In the data rows, 128 means zero.
Some points, each followed by its number:
127 137 175 130 95 130 132 141 73 166 107 86 123 171 115 110 123 192 144 144 131 143 88 142 131 128 126 143 135 157 147 159 143 136 146 90 182 112 169 149 65 93 110 148 102 105 185 152 0
130 181 130 149 132 137 85 148 174 105 94 166 135 134 133 142 167 78 104 94 150 165 162 119 126 155 113 143 109 166 117 113 140 175 170 165 131 138 76 116 166 179 156 122 145 107 42 97 1
168 138 175 108 69 62 153 90 125 124 132 66 10 141 40 199 220 153 180 81 132 154 119 118 107 131 160 70 106 115 165 74 84 72 117 126 87 190 146 121 126 78 90 178 145 67 153 132 2
71 121 81 174 144 153 96 131 130 130 143 90 176 103 187 52 51 150 147 171 148 101 114 158 144 123 110 149 155 119 93 193 126 101 139 120 172 134 145 197 97 41 164 169 108 121 198 104 3
144 144 92 112 135 115 140 118 135 152 107 71 188 87 124 132 166 134 98 100 146 115 88 116 105 144 70 180 105 163 68 160 179 187 188 135 103 93 92 152 88 175 102 17 131 197 93 141 4
102 99 154 163 135 149 122 123 92 153 62 171 132 160 168 145 153 98 94 138 130 160 139 62 150 138 148 163 97 139 118 143 125 116 122 134 169 117 108 105 134 195 154 87 130 157 88 163 5
154 104 108 155 117 145 143 105 109 130 111 165 143 117 141 89 131 146 83 136 99 119 138 162 147 108 131 153 132 161 95 129 100 133 103 126 159 119 88 90 117 173 140 91 171 128 189 116 6
112 95 146 78 79 119 125 180 123 215 136 105 141 176 110 149 125 158 163 173 129 124 102 72 127 100 63 181 114 149 101 130 171 170 168 87 137 121 183 148 104 99 148 137 131 123 110 131 7
80 144 181 93 94 161 117 148 94 187 133 130 130 215 146 136 98 153 130 149 154 173 65 88 105 190 180 140 152 170 152 98 136 117 120 107 129 146 133 164 100 132 129 159 119 128 115 114 8
54 175 22 142 146 88 122 162 222 116 133 125 174 58 116 98 121 73 126 99 127 94 169 159 120 153 40 83 138 105 88 166 186 158 180 160 115 131 103 145 130 100 133 136 94 190 110 111 9
55 125 107 46 89 126 134 172 186 184 162 191 129 203 134 154 54 145 57 160 143 140 118 125 126 125 115 158 131 164 132 77 195 188 130 94 97 77 140 75 110 182 198 131 137 134 49 119 10
92 129 101 134 82 74 153 119 113 134 100 118 107 114 88 110 92 95 151 145 129 144 162 119 109 104 92 87 101 159 125 127 126 126 153 94 129 150 157 122 138 64 157 174 89 63 139 125 11
211 151 144 144 160 151 130 123 128 48 132 140 116 117 161 139 158 97 119 108 131 144 171 132 119 134 177 113 127 79 185 125 87 115 71 205 82 127 59 122 136 158 140 106 111 145 102 151 12
221 146 141 117 152 97 131 98 114 145 125 86 135 134 101 174 179 142 71 107 151 104 127 121 141 132 144 144 121 163 161 111 160 146 87 148 70 87 82 80 151 207 111 56 175 143 78 134 13
145 112 131 100 88 122 117 142 63 109 126 89 117 152 96 97 119 165 174 173 131 86 41 114 133 145 136 148 128 162 119 144 125 139 122 91 156 124 184 151 85 90 108 172 132 114 201 121 14
111 119 126 123 137 144 124 132 150 164 132 193 147 157 168 106 112 141 87 128 146 157 91 136 91 191 140 196 140 130 91 135 156 132 120 162 138 84 93 124 105 176 151 114 123 171 97 112 15
Which point above is nearest to each new point? Its number follows each.
93 123 96 150 126 120 110 164 127 124 61 171 69 137 101 109 92 98 136 169 115 156 138 108 135 127 93 108 126 124 101 148 105 148 136 99 170 125 124 144 128 121 161 168 126 100 135 120 >> 11
177 117 78 137 161 88 122 87 102 101 74 113 102 81 78 128 160 137 83 105 111 108 188 121 171 158 78 136 99 97 63 169 113 141 141 124 129 113 87 109 162 155 138 107 111 151 120 153 >> 6
49 192 89 154 120 81 113 186 204 115 110 152 137 99 139 106 83 97 146 114 102 106 121 122 83 154 78 107 126 110 158 77 139 184 151 142 107 160 196 178 117 97 165 168 49 61 134 104 >> 11
86 115 128 91 101 111 137 155 142 218 83 182 119 193 114 130 159 126 93 137 118 164 126 63 143 149 103 133 94 142 69 99 161 133 115 122 164 146 111 108 118 133 148 149 135 126 79 160 >> 5
144 79 125 159 198 194 114 122 153 131 182 134 160 128 156 138 102 112 95 117 164 131 108 138 116 124 195 141 166 123 134 130 106 117 121 157 160 133 104 118 128 187 121 65 148 236 112 119 >> 15
84 119 91 115 132 123 128 141 138 105 114 126 117 151 115 74 105 108 132 187 113 146 146 126 126 120 63 142 165 121 76 147 104 136 138 121 135 168 154 124 161 90 156 126 79 108 138 114 >> 11
108 108 125 134 106 76 159 129 107 120 121 124 80 78 110 129 123 137 165 133 97 81 172 152 140 124 97 108 137 106 143 151 111 150 149 89 118 126 159 145 105 76 104 180 112 53 155 157 >> 11
167 146 145 148 144 142 118 123 144 85 80 152 123 163 162 94 163 35 94 122 98 141 159 116 144 118 130 103 114 95 51 147 124 87 159 169 162 179 98 120 152 158 119 101 130 199 104 150 >> 5
145 117 133 145 168 202 133 95 173 96 210 147 156 131 163 174 119 97 107 121 141 161 145 106 135 154 158 107 110 155 165 96 139 121 98 198 62 113 92 87 164 210 116 116 166 203 65 141 >> 12
142 152 149 113 98 154 120 148 138 122 158 148 142 156 148 149 118 120 141 100 153 187 132 75 69 121 190 94 137 119 181 83 101 103 126 129 97 138 133 167 166 146 97 179 98 155 77 113 >> 8
158 130 90 141 145 106 138 89 111 77 91 129 115 83 96 116 169 136 100 104 117 110 154 100 148 165 96 102 141 112 79 134 172 133 151 135 129 135 102 118 138 104 135 78 130 130 119 151 >> 6
68 87 131 142 136 163 108 122 123 130 158 132 179 146 163 44 110 135 109 157 151 143 116 98 128 98 139 102 169 124 120 160 89 90 125 116 166 110 138 120 118 104 120 146 117 197 148 116 >> 3
194 135 189 108 105 87 133 95 104 145 180 29 114 86 133 224 146 157 167 117 121 106 83 172 95 118 190 93 111 143 215 134 120 108 111 145 59 64 154 141 112 137 52 79 199 99 139 135 >> 13
88 146 80 135 135 138 131 134 131 92 143 127 202 95 143 92 110 140 138 138 110 90 142 170 144 128 133 171 149 110 129 139 160 166 110 150 146 104 126 143 115 147 136 108 131 112 166 143 >> 6
139 138 141 90 135 137 128 91 125 128 142 167 102 142 120 153 113 144 147 144 138 163 143 169 115 112 157 137 96 131 147 63 129 100 68 130 110 162 122 65 158 169 132 110 135 36 108 131 >> 6
100 121 109 166 122 104 109 134 119 60 112 171 116 132 125 92 100 109 183 119 117 136 163 136 137 97 93 79 123 101 129 126 102 99 115 107 147 178 116 164 161 83 166 217 75 124 176 131 >> 11
12 114 117 126 79 145 120 146 146 130 149 146 126 181 145 77 82 140 176 161 164 155 131 100 105 82 123 107 167 101 113 89 115 103 149 86 156 167 167 157 140 83 155 225 64 161 109 129 >> 11
